Each named turn below is shown by a few rows before and after it. Which turns, in which order, take the first row of each later pair to the second? The first pair is answered.
A:
[ 13  18  -2  16  16   5 -16  -9  -7  -9   5  -1   7   5 -20  23  19  -7
  -3  26  -5  25   5   1 -16  -9] -> [-15  27  -2  10  17   6  -5   1   1  -2   4   3  -1   9 -18  29  33  -6
   2  10 -16 -18   0   2  -9   7]
[-21  -8   9  -4  -4   7  -4   1  -7  11  -2  -5  -5  11  16  10  11  -2
  11   6  -3  -2  10  -9   0  -8] -> [-16 -18   6 -20   2   9   4   2  -4  12   5  -8  -4   6   8   1   5   1
  14  -3   4 -10   1  -4  -4   8]
[ 28 -13  -1 -20 -19   2 -13  -3  -4 -19  28 -27   1   0  -1 -12 -30  10
 -12   0  27  25   7 -11 -11   9] -> [ -4  22   6  18 -31  -3 -25  -2  -6 -15   6 -18  -7  14  24  18  -6   2
 -15  11  -2  17  30 -25   5 -20]
[-6 11 -2  7 -1 -6 -6  3 -7 -4 -6  1  0  1  9 10  7  3 -1  6 -8  5  7  1
  3 -7] -> [-11   4  -5  -9   3  -6   5   8  -1  -2   0   0  -1  -2   2   4   6   5
   2  -5  -5 -16  -3   7   3  10]
K:
[ 13   1  -5   2   8   2  -6  -6   3  -9   2   4   6   1   2   6   0  -7
  -2   6   4  19   5  -8  -1 -12] -> [ 18  -8  -5 -11  10   4  -1  -6   5  -7   8   1   7  -4  -5  -2  -5  -4
   0  -1  10  12  -2  -4  -4   1]
[ -5 -24  -2  -6 -15   9  -2 -16   5  16   8 -12 -13  15   0 -26 -39  -4
  -3   2   3 -29  -8 -11  -4  23] -> [-21  -9  -2   5 -16   8  -2 -14   8  18   2  -7 -17  21   8 -15 -27  -7
  -2   0  -9 -44  -2 -15   3  17]
[ 20   3  10   7 -30  -5  14   1  16   9  -9 -11   5  -8  -9  -2 -11  10
  -5  -6  -9   5  -3   6 -10  21] -> [ 11   7  10   7 -30  -4  16   3  17  11 -10 -10   3  -6  -7  -1  -6   9
  -5 -10 -13  -6  -3   5  -7  24]
[ 28   0   8  -5  10  -1  -5  -1 -11 -24  18  -8  22 -10   2 -18 -15 -12
  -8   7  15  55   5  -1 -15  -5] -> [ 15 -10   4 -33  17   2  14   9   0 -17  28  -8  19 -16 -10 -29 -15  -7
   0 -14  19  13 -13  10 -17  27]
H:
[  3  -1  -3 -15   6   0  -2   1  -5  -9   3   7  -1  -3   2   2  -3   2
  -3  -3   0  -3 -17   2   2   7] -> [  7  -4  -2 -13   3   0  -5  -2  -8  -8   1   5   0  -3   3  -1  -6   3
  -6   1   1   6 -14   0   1   6]
[ 10   5   7  -6  16  -9  13  -8  15   4  -4   7  10   3 -23   9   0 -26
  11 -17   8 -49  18  -1   5  -8] -> [ 36  -5   6  -8  22  -8   6 -14  10  -5   2   4  17  -2 -28   4 -13 -27
  10  -6  23 -16  19   0  -4 -16]
[  7 -13 -21 -13  25   3   9   0   5 -24   5  -5  15 -15 -10  -9   3   3
   9  -7  18  -3 -18  13 -14  11] -> [ 16 -23 -11  -4   3   0   2  -9  -8 -14  -3 -14  15 -15  -5 -21 -11  12
  -3   1  16  23 -10   9 -15  10]
[-10   3  -1   3   5   1   8  -2  -9  -3 -40   8  13  -2 -13  -9  -3  -6
 -13  -9 -22  -9  -8  15  -8 -13] -> [ -9   4  -5   1  14   3   8   0  -5  -9 -37  11  13  -3 -17  -6  -2 -10
  -9  -9 -17 -10  -9  17  -9 -14]
Pairs:
Each pair is two turns apart.
[ 22  -9  -6  -9   9  -3   3  -2 -10  -6   8  -2  17  -7   5  -3   1   1
  12  -1  22  16 -11  11  -2 -15] -> [  2  10  -1  14  -1  -6  -4  -3 -13  -1  -6   1  11   3  21  13  15  -2
   8   5   3  10   3   1   8 -30]  A, H
[ 29  -9 -23 -23  31 -10  13  -2   4 -27  -5   2  12  15  -8  13   1 -14
   6  11  10  25 -12  -4   2 -21] -> [ 34 -27 -13 -23   8 -14  13 -13 -10 -12 -12 -10  10  11  -5  -6 -16   1
  -7  11   9  40 -10  -5  -1  -8]  K, H
[ 10   5  -5   5  16   2  -1 -11   3 -11  16   5   5   4   0  10  -3  -5
  -1   6   5  13  -2   8   1 -15] -> [ 13  -6   0   5   1   0   0 -17  -6   0  11  -4   4   1   2  -3 -15   6
  -9   6   3  21   0   8   1  -5]  K, H
[ -9   0 -18  -6  39  -2 -16  10  -5  -6  19  10   1   7  -2  11  11 -20
  33  15  26   3  -4   4 -18 -43] -> [  4 -10 -10   2  25  -4 -23   0 -17   0  14   2   3   7   1   0  -3 -13
  24  25  29  33   3   1 -21 -46]  A, H
[ 14 -12 -13  22  12 -13  -6  -1  -5   9   4  15  25  11 -11   9  11  -6
  13  -1  11  36   6  -1  -5 -35] -> [-32  -8  -5  20  -8 -17  10   4  -2  33  -8  14  11  16  -1   7  23   6
   9 -24 -14 -20   4  -3   7  -5]  H, A
[-15   4   9  15 -11  -4  -5   0  -3   6 -15   4   0   3  13   6   2   9
  -5   1 -17 -13   7  -9   3  -2] -> [-16   7   7  16  -6  -3  -5   2  -1   3 -14   5   0   5  12  10   5   8
  -2   2 -17 -16   6  -8   3  -4]  K, H
[ -3   7  14  16  18   0   1   3   1  -5   5  17   6   1   1   7  -8  -2
  -2  11   3   3   8  -1 -10   7] -> [-10   8  14  15  15  -1   5   5   2   0   3  17   2   1   3   6  -7   0
  -1   7  -2  -9   6  -2  -7  13]  H, A
